In the rows, 128 means zero.
One turn moves every row onto another: examples first, then more rows asked
Tuvi: [104 187 128  97 169 133 152 111 127 125 114 150 141 135 133 128 114 146
 104 144 110 116 126 116 132]
kib: [129 187 131 137 155 134 175 107 102 132 108 111 120 114 116 114 149  99
 116 116 110 132 134 134  95]
Lale: [124 188 137 134 157 137 163 110 121 132 103 125 132 107 118 105 159  92
 114 120 108 134 152 144  96]
Bamib: [103 164 132  78 176 129 143 119 134 141 120 146 138 141 136 147 119 135
  97 126 129  99 133 127 121]
damis: [119 181 115 111 190 119 130 155 148 124 123 152 141 141 136 110 135 111
 111 124 101 118 123 145 135]
munav: [110 180 130 103 172 125 135 155 164 107 123 140 132 137 125 115 145 121
 112 125  98 129 120 137 134]
zala: [121 165 136 145 187 121 164 116 125 157 122 138 125 118 118 111 179 109
 116 115 117 131 162 133 101]
rov: [114 171 143  82 178 122 148 114 135 139 120 142 136 152 126 138 127 130
  99 136 127 100 134 115 132]
mizo: [131 179 127 128 156  95 135 143 141 129 130 143 126 148 120 114 157 131
 129 105  98 128 115 142 133]
vor: [115 190 111 123 160 107 141 147 134 131 124 150 135 129 124 128 141 112
 127 101  94 132 117 165 132]
lupa: [ 98 136 127 143 183 134 155 124 127 153 115 122 136 131 128 112 174 133
 126 113 126 123 136 144  83]
Dapu: [124 175 127 145 178 127 174 112 109 156 128 130 106 115 116 123 168 116
 105 106 119 140 148 130 104]
fuleb: [103 147 120 141 183 137 161 125 112 157 128 120 120 126 120 128 167 136
 130 114 129 133 128 136  82]
nas: [ 96 181 113 129 172 127 144 156 148 126 114 133 124 143 135 120 124 121
 111 107 100 138 117 158 127]
zel: [128 187 128 141 153 137 174 107 100 132 106 112 120 118 120 112 151 100
 110 114 115 134 127 138  99]
Pebe: [110 168 130 104 159 116 137 148 161 109 127 141 131 135 121 113 144 136
 116  98  96 106 120 144 133]
sanen: [123 169 135 137 191 122 166 116 131 155 126 138 129 118 116 107 175 106
 127 112 124 123 158 134  95]
Duri: [109 163 121 138 155 150 161 118 104 136 108 105 133 128 123 117 156 121
 131 120 126 132 106 149  85]
sevef: [115 156 143  84 171 143 136 123 144 129 111 127 137 140 121 147 132 116
  82 115 139 104 123 125 122]
veb: [124 190 137 127 164 137 163 114 127 132 107 126 132 103 122 105 156  89
 120 114 117 133 152 142  88]
Pob: [121 159 115 133 159 142 159 140 108 130 113 135 137 116 107 130 136  98
  90 101 135 112  92 135 126]
rek: [111 170 126 134 168 114 140 151 153 126 121 126 115 159 131 106 141 138
 113 110 103 133 116 135 128]
barap: [122 170 137  82 171 147 129 125 139 137 117 143 141 127 116 153 130 106
  90 119 140 109 130 135 124]
Moge: [124 173 128 143 182 123 174 114 109 154 128 129 108 116 116 123 166 115
 110 109 117 137 151 124  97]
Lep: [102 161 132 125 159 145 160 121 130 123  98 107 139 115 135 107 154 110
 124 111 124 126 127 147  72]
Kodet: [119 171 116 113 174 111 133 148 146 129 127 154 142 140 131 108 135 126
 114  98 101  96 121 153 134]
nesi: [127 154 130 132 167 141 147 149 123 134 132 139 118 121  96 129 163 119
  94 114 143 131 104 111 127]
fomo: [133 166 141  88 173 135 129 120 133 144 124 146 146 137 104 145 142 109
 103 118 141  94 126 131 131]
Ver: [101 158 130 133 151 149 155 118 123 126  96 109 141 117 129 107 155 115
 125 117 119 125 126 156  78]
zages: [125 152 146  89 173 130 136 117 140 136 118 131 142 151 110 140 144 119
  96 115 139  90 120 123 128]
besud: [105 175 132  95 160 130 146 111 129 122 118 146 142 138 126 127 127 161
 116 140 112 112 118 113 128]
leti: [101 140 131 136 186 129 162 122 134 147 116 119 137 131 129 108 172 126
 132 107 130 117 133 140  80]
dar: [106 174 125  96 166 122 147 110 122 134 127 160 145 131 124 135 130 161
 120 130 112 105 125 121 130]
pama: [107 161 122 135 155 147 162 118 104 136 107 103 132 124 122 119 151 119
 137 120 123 128 111 147  77]
gop: [105 184 119  98 175 126 152 110 120 137 122 163 143 128 130 136 119 147
 108 133 109 110 132 122 133]
Nup: [120 180 148  76 160 128 143 112 132 134 122 144 140 144 115 137 131 128
 113 137 127  99 129 122 130]
revuf: [110 173 136  72 157 133 137 117 130 137 121 148 142 133 123 148 123 135
 112 126 128  99 127 135 120]
mafi: [115 150 120 137 176 153 149 152 119 137 120 131 132 130 106 126 145 110
  96 121 146 124  89 125 123]
kan: [105 149 119 143 180 138 161 125 112 157 129 123 119 127 120 131 174 137
 128 112 130 138 125 140  90]
vul: [131 163 127 128 150 129 155 137 113 129 125 144 125 108  98 132 155 106
  88  94 132 120 106 121 129]

mizo -> rek
pama -> kib
sevef -> barap
Now these:
Bamib -> revuf
gop -> dar
Lale -> zala
leti -> Lep
Pebe -> munav
vul -> nesi
zel -> Dapu

One turn moves every row onto another: examples first, then more rows asked
Lof: [139 105 118 113 106 139 132 107 115 144 127 123 130 133 144]
peb: [138 102 116 124 124 139 141  99 122 135 143 124 117 145 126]
vog: [100 141 129 158 120 125 131 137 139 123 114 105 154 124 115]
vud: [128 117 136 108 148 104 130 129 119 139 132 116 110 114  98]
dom: [127 135 144 153 131 123 128 123 145 114 122 105 143 137  93]
rud: [120 121 130  94 143 110 131 140 123 145 119 117 127 100 112]
fonu: [126 111 145 107 120 120 137 113 132 150 149 145 118 126 137]
toz: [124 141 124 167 129 120 131 125 132 121 110 111 130 135 101]
Misop: [131 137 149 144 111 120 115 128 134 122 108 103 152 128 108]
fem: [122 111 141 109 130 123 144 112 139 147 153 147 117 127 132]
tovak: [134 113 122 108 122 152 131 116 126 144 127 160 123 120 129]
Koso: [123 109 106 102 121 149 147 115 130 145 124 127 142 124 145]
Laz: [112 147 116 148 124 127 133 140 138 130  93 113 151 117 118]
bopo: [106 139 134 164 119 121 128 132 135 120 119 104 147 131 111]
Poza: [117 113 137 102 130 126 147 118 142 150 148 148 125 121 137]
ladi: [121 113 141 101 120 124 139 118 135 152 143 146 126 119 143]
bot: [105 140 133 160 114 123 126 135 134 123 114 104 152 127 116]
ven: [131 113 120 109 130 154 136 116 130 142 130 161 122 121 125]
gefu: [134 112 123 114 130 152 134 112 129 140 133 160 116 126 121]
Bonu: [112 139 133 140 140 132 140 132 157 117 115 109 157 126  98]
Bur: [122 106 105 114 139 149 157 107 137 136 139 128 129 136 128]
goke: [118 119 129 100 156 111 139 135 129 140 129 119 119 107 101]
Gusi: [130 119 139 102 135 103 123 134 113 144 123 114 117 106 110]
nudan: [117 141 138 132 120 130 127 139 147 125 101 107 167 117 113]
sut: [101 140 130 161 125 124 133 134 141 120 119 106 150 129 110]
zigu: [110 145 114 157 140 128 143 133 145 123 106 114 142 126 104]
muk: [126 143 127 158 113 119 122 132 125 129  97 109 141 125 115]
zurof: [137 112 125 113 123 150 129 112 123 142 131 159 117 124 125]

dom -> Bonu
fem -> Poza
muk -> toz
Now these:
tovak -> zurof
sut -> vog
Gusi -> vud
Bur -> Koso

One turn moves every row onto another: examples first, then more rows asked
tebep: [133 127 123  90 132 108 128 155 112 137 131 125 111  94]
dok: [109 145 144 107 144 151 126 124 113 139 128 144 108  95]
golo: [129 119 137 115 143 159 133 126 106 149 119 131 131 104]
dogab: [115 128 147 119 136 155 139 126 105 136 130 159 130 102]
zegel: [124 124 128  96 123 109 129 148 127 128 126 133 110  89]
Movun: [121 149 150  89 143 141 130 135 116 148 140 164 115 123]
Bava: [100 115 131 105 135 123 115 116 124 115 154 164 112 108]
lozif: [146 129 128 117 129 110 160 139 106 137 152 139 118 117]
Dev: [141 125 143  98 142 148 138 138 110 158 131 150 136 132]
feb: [139 120 115 121 112 143  90 155 125 120 132 125 124 115]
gezi: [118 119 121  81 146 113 105 120 134 136 145 146 106 127]
Rana: [125 149 152 102 142 157 131 141 102 141 148 143 112 109]
gike: [141 136 116 116 114 137  94 143 146 127 137 128 109 128]
ruk: [130 134 102 135 129 119 112 135  86 127 151 165 130 122]
Pira: [150 143 114 126 149 127  85 118 134 141 139 144 124 127]
puf: [135 139 101 136 124 119 116 111 133 133 139 153 114 136]
zedut: [130 101 135 125 134 148 128 129  99 118 169 132 127 114]
Fegez: [125 120 134 102 144 142 133 120 122 156 111 152 132 118]
Bufo: [136 130 116 114 118 137  89 167 101 120 148 139 125 114]
kapin: [137 126 134 123 120 113 161 133 121 128 147 147 117 110]
Zaru: [142 132 125 113 134 113 149 146  93 135 152 129 114 102]
meto: [136 131 114 134 143 123  90 120 119 132 137 171 142 118]
Tosur: [125  93 130 106 131 124 128 122 124 128 152 165 136 133]
fipar: [143 141 126 120 141 125  87 140 116 131 154 174 139 129]
Vig: [125 125 126 100 148 138 106 127 109 127 164 113  97 108]
Kugu: [131 119 143 101 133 133 127 138 111 123 182 156 119 135]
misug: [139 134 132 137 134 141  88 143 109 119 155 163 141 111]
nena: [158 124 127 132 136 143  89 143 121 131 146 146 145 126]
nunet: [131 131 138 108 117 110 151 139 137 127 143 150 111 111]
nafu: [129 143 113 135 117 132 106 121 146 122 140 139 103 122]
Dono: [153 145 131 127 139 145  83 142 126 127 156 137 123 121]
pap: [146 137 120 142 142 144  86 121 129 129 141 133 126 110]
salo: [149 105 125 101 146 137 118 133 109 140 162 115 122 133]
Milu: [139 122 119 105 134 110 138 148  97 139 136 121 118  96]
kegil: [119 101 112 104 145 129 107 111 121 132 133 122 114 106]
fifof: [141 126 105 117 126 124 100 157  88 131 148 154 137 128]
ziluf: [136 141 140  85 149 145 124 135 119 160 128 136 116 125]
Zuduf: [131 148 103 131 129 113 115 122 108 133 155 166 114 136]
tor: [129 120 131 100 118 107 140 143 140 130 127 143 115 104]
zur: [131 152 118 130 147 125  85 118 123 130 146 161 118 113]

ruk -> feb
tebep -> nunet
pap -> meto
Now these:
dogab -> golo
salo -> gezi

One turn moves every row onto another: examples first, then more rows asked
nuvif: [ 54 120 134 141 111 121 139 135 146 151 112  78 143 104 118 134 124 115
  96 124 130  98 134 169 133 138 159  94 135 141 119 153 159]
suzo: [ 69 101 124 119 123 141 154 141 153 163 135 125 165 118 120 141 121 108
 109 148 122 125 106 151 125 182 124  99 117 132 123 168 174]
difu: [ 78  86 170 119 155 136 129 142 165 153 129 123 132 112 112 127 118 113
 131  97 127 119 133 145 119 151 111 109 121 166 134 158 148]
Kilaz: [ 83  83 160 126 152 121 132 148 157 152 127 118 134 126 115 114 119 109
 137  93 112 128 126 140 130 160 116 108 120 148 128 154 143]
peduz: [ 76  81 166 117 155 136 123 147 155 155 129 120 137 119 110 118 120 112
 121  98 116 123 129 140 131 167 122 104 126 155 138 158 146]
Giz: [ 99  98 145 149  96  91 137 134 122 145  98 142 156  82 121 110 136 111
 132 119 128 102 133 149 136 146 125 140 133 153 120 151 165]
sisuf: [105  91 136 111  83 116 138 140 141 145 129 143 167 124 109 119 153 108
  93 125 147 116 132 165 116 133 119  99 138 132 120 163 155]
mebel: [ 87  94 123 108 117 104 128 157 175 133 114  98 163 119 135 104 135 124
  89 125 129 107 131 171 128 148 154 130 150 159 111 152 162]
pudu: [ 92 105 131 122  92 114 126 152 165 149 112 114 124  95 147 114 117 125
  94 125 133 113 129 169 100 146 141 129 154 149 139 138 155]
ruze: [ 77 108 126 124 108 126 177 117 168 159 133 128 152  98 115 131 108 109
 138 134 147 122 112 150 131 153 113 122 115 150 109 151 165]
nage: [ 58 119 137 147 112 119 147 136 152 149 108  78 142 104 123 143 123 119
 108 124 129 100 133 172 124 126 152  96 133 149 110 154 161]
Zemop: [130 102 131 142 129 132 136 141 134 144 118 102 150 100 119 141  84 112
 116 121 142 146 104 129 125 139 132 121 143 137 116 154 166]
zul: [107 113 143 135 121 165 142 141 137 144 128 139 156 100 128 127 117 131
 109 119 115  95 112 154 136 130 119 119 127 141 139 117 176]
Nobek: [ 60 100 131 109 121 147 159 122 164 157 131 134 154  94 108 151 121 113
 104 144 143 114 112 149 127 158 122 117 112 159 121 168 169]
zonur: [ 96 102 158 137 114 112 132 137 142 146 105 139 174  81 121 129 139 116
 127 130 143  89 145 164 117 137 117 130 135 176 119 167 184]
bomaz: [102  91 131 125 138 146 140 130 131 163 134  93 147  93 104 112 108 111
  98 108 141 137 144 151 130 154 124 142 128 130 139 137 151]
Musu: [ 83  95 151 129 121 116 112 149 124 145 105 141 175  91 118 129 153 112
  95 136 123  90 138 157 127 161 131 122 130 155 133 177 181]
lizel: [ 79 109 131 125 137  94 124 145 117 148 101 139 141 100 114 130 145 114
 115 108 145 123 128 148 122 145 172 143 114 143 121 172 164]
mes: [ 60 120 133 149 110 114 144 141 146 149 109  78 139 110 126 140 124 116
 107 124 122 104 130 171 124 133 153  94 130 136 113 153 159]
getu: [ 80  87 163 121 147 124 134 135 161 151 130 123 128 111 108 110 115 109
 136  89 128 120 131 140 133 153 115 116 122 157 131 149 140]
nogut: [106 118 139 115 139  96 137 126 150 155 120 163 138  83 105 123 100 116
 125 126 139 103 124 158 122 135 157 111 146 159 132 151 163]
vevuk: [ 86 108 119 113 108  94 122 159 172 133 120 109 135 114 143 109 133 114
  90 122 131 104 129 174 106 138 138 134 132 137 124 150 154]
susi: [ 73  97 114 129 108 118 168 130 147 157 127 128 148 112 116 128 117 107
 124 134 118 134  97 139 143 172 127 119 111 127 112 152 155]
sive: [106  79 139 112  87 117 146 138 145 141 118 140 174 125 107 128 157 116
  95 124 141 120 127 162 123 126 125 104 140 152 105 165 157]
tel: [111 114 128 126 145  75 140 143 146 145 117 158 140 107 114 125 110 111
 134 124 116 113 112 158 119 135 155 109 131 139 117 155 159]
Kero: [ 59 120 134 147 104 118 145 131 145 152 109  79 138 100 120 130 119 116
 106 121 131 102 133 167 134 135 158  98 137 141 117 146 156]
kub: [101 128 144 135 131 107 130 150 129 169 116 130 154  99 129 121 121 111
 144 115 161 122 144 165  98 154 153 119 137 141 130 162 182]
reso: [ 94  87 135 121 104 121 134 156 170 144  99 103 147 103 145 123 123 137
  96 128 122 120 125 167 112 146 153 127 162 174 118 145 163]
Seruz: [114 109 125 129 134 132 116 145 126 140 128 110 139 100 114 142  95 101
  90 124 143 135 105 130 120 144 131 121 127 116 134 164 161]
lud: [108  85 139 121  73 119 142 140 134 149 117 148 152 118 116 131 149 114
  97 123 137 125 124 159 108 130 119 101 141 137 121 158 152]
Gunag: [117  98 130 123 144 131 135 130 145 131 122 101 164  98 103 138  96 112
 103 118 157 132 111 130 144 128 138 132 136 155 104 163 167]
mora: [ 83 100 142 128 134 112 128 143 116 157  92 139 141  89 115 142 138 126
 116 112 143 129 127 146 119 147 177 139 130 164 122 169 169]
mal: [103 106 145 115 156 107 131 144 152 152 112 159 152  97 112 149 112 123
 115 136 120 107 117 162 109 138 160  99 143 167 125 169 174]
nepen: [101 100 142 150 109  94 123 159 118 148 106 136 171 107 132 115 144 105
 124 130 109 105 131 158 121 165 124 118 130 131 127 164 176]
finuz: [113  81 143 119  76 125 149 135 140 152 117 141 168 117 112 123 144 119
 103 124 143 126 128 160 120 134 126  99 155 151 115 155 157]
Ginab: [105 101 140 133 132 161 146 145 140 135 121 133 170 112 125 132 128 136
 107 119 104  99 107 152 147 128 128 121 123 151 121 124 177]
Fab: [104  86 129 132 155 135 144 149 141 150 127  90 148 115 118 142 123 113
 106 112 123 143 134 159 105 135 111 142 104 132 118 154 156]
fani: [107  81 136 135 152 144 150 144 143 154 121  90 148 106 118 147 117 120
 111 113 125 145 134 158 105 132 113 143 114 148 116 151 158]
doka: [103 113 133 127 135 148 142 143 144 131 135 131 175 119 120 114 130 124
 107 116 115  90 114 157 153 129 123 122 115 134 122 124 176]
Sogu: [ 99  85 131 117 149 150 138 132 136 158 135  88 161  99 100 113 115 113
  91 111 141 134 145 153 136 156 128 140 128 138 132 144 156]
sedu: [104 108 132 113 154  94 126 146 140 152 120 154 160 109 107 119 114 113
 111 132 114 110 117 156 134 160 171  96 146 142 128 161 167]
bolun: [ 99 118 143 129 144 106 130 155 133 163 114 121 177 113 124 118 130 114
 140 117 155 122 143 166 113 160 164 116 140 150 117 170 189]
golav: [112 113 127 117 153 130 119 143 146 130 136 103 163 109 109 143 103 100
  93 125 158 122 116 141 122 131 124 121 121 132 117 175 172]
ragam: [102 118 133 132 127 147 139 143 140 132 132 141 151 109 126 127 128 122
 107 115 114  90 111 156 135 119 114 127 106 128 132 122 170]

zonur -> Musu
doka -> ragam
getu -> difu
Now these:
bomaz -> fani
Zemop -> Gunag
mes -> Kero
sisuf -> lud
mora -> bolun
sedu -> tel
mebel -> vevuk
ruze -> Nobek

